In the rows, 128 means zero.
Where one turn sends some rows of the set: a few examples, then the rows asked:
Zitez: [120 128 144 165 128 120 100 142 112 111 150 130 131 146]
piro: [127 139 187 118 104 120 110 130 112 120 123 114 135 124]
modof: [133 143 145 130 104  91 124 132 114 128 146 173 109 111]
vuzu: [148 147 129 143 108 114 123 112 128 134 138 178 112 122]
raz: [136 124 152 147  92 114 118 129 107 142 124 187 127 106]
Buz: [146 127 194 162  96 135 118 125 103 149 128 139 125 138]
pes: [139 105 134 156 121 132 116 131 101 115 170 129 117 129]
rigos: [127 135 164 132 130  99 114 144 101 154 156 139 138 116]
vogo: [137 123 108 130 105 120 122 133 121 103 119 130 134 121]
sinu: [123 126 160 155  91 113 116 146  91 143 121 133 123 162]
tamen: [140 146 135 158 115 142 144 154  96 158 116 145 124 119]
Geba: [140 123 136 148  95 114 119 124 110 144 119 187 124 118]
Kop: [163 142 155 135  84 150 124 136 105 124 123 106 134 127]
Muvu: [137 125 149 141 100  99 116 128 109 142 118 185 124 116]
Vefo: [164 137 143 125  90 131 124 136 102 124 119 103 128 140]
Lupi: [153 120 143 132 103 142 128 120 124 107 133 134 135  87]
figi: [126 102 167 141 119 106 100 118 129 127 148 123 138 117]
tun: [118  97 142 152 101 138 107 122 123 128 157 128 138 109]
Toso: [140 154 157 148  93 109 125 109 115 146 120 114  92 117]
vali: [140 122 151 130  88 167 125 111 109 128 138 122 128 113]
buso: [128 148 150 148  80 116 128 121 104 142 131 114  91 106]
Rom: [122 107 130 152 116 120  99 115 136 129 137 126 140 141]
zoz: [126 159 142 158  85 123 123 117 115 145 118 117  98 121]
Mubi: [154 144 164 127  88 129 120 147 101 120 121 103 134 129]
devi: [155 146 148 146 132 115 141 145 100 160 109 141 119 127]
Dimo: [137 140 158 130 116 110 111 135 131 101 113 131 145 107]
sakog: [151 104 149 152  86 136 133 123  87 151 139 136 109 145]
Zete: [145 137 160 143 118 122 146 157  87 156 127 141 117 103]
mopa: [147 121 171 162 135 132 106 121 118 117 159 132 127 125]
nani: [125 153 144 150  95 124 121 132 121 129 145 179 119 103]
Zabud: [141 134 118 141 133 117 118 123 110 162 146 143 135 143]
bonel: [132 126 123 119 101 125 116 121 110 124 117 115 125 156]
patep: [130 135 143 154 115 150 122 133 106 159 162 148 143 106]

Zete -> devi
Vefo -> Kop
mopa -> Zitez
And these:
bonel -> vali
Toso -> zoz
sinu -> sakog
Muvu -> Geba
patep -> rigos
tun -> figi
Lupi -> Dimo
vuzu -> nani

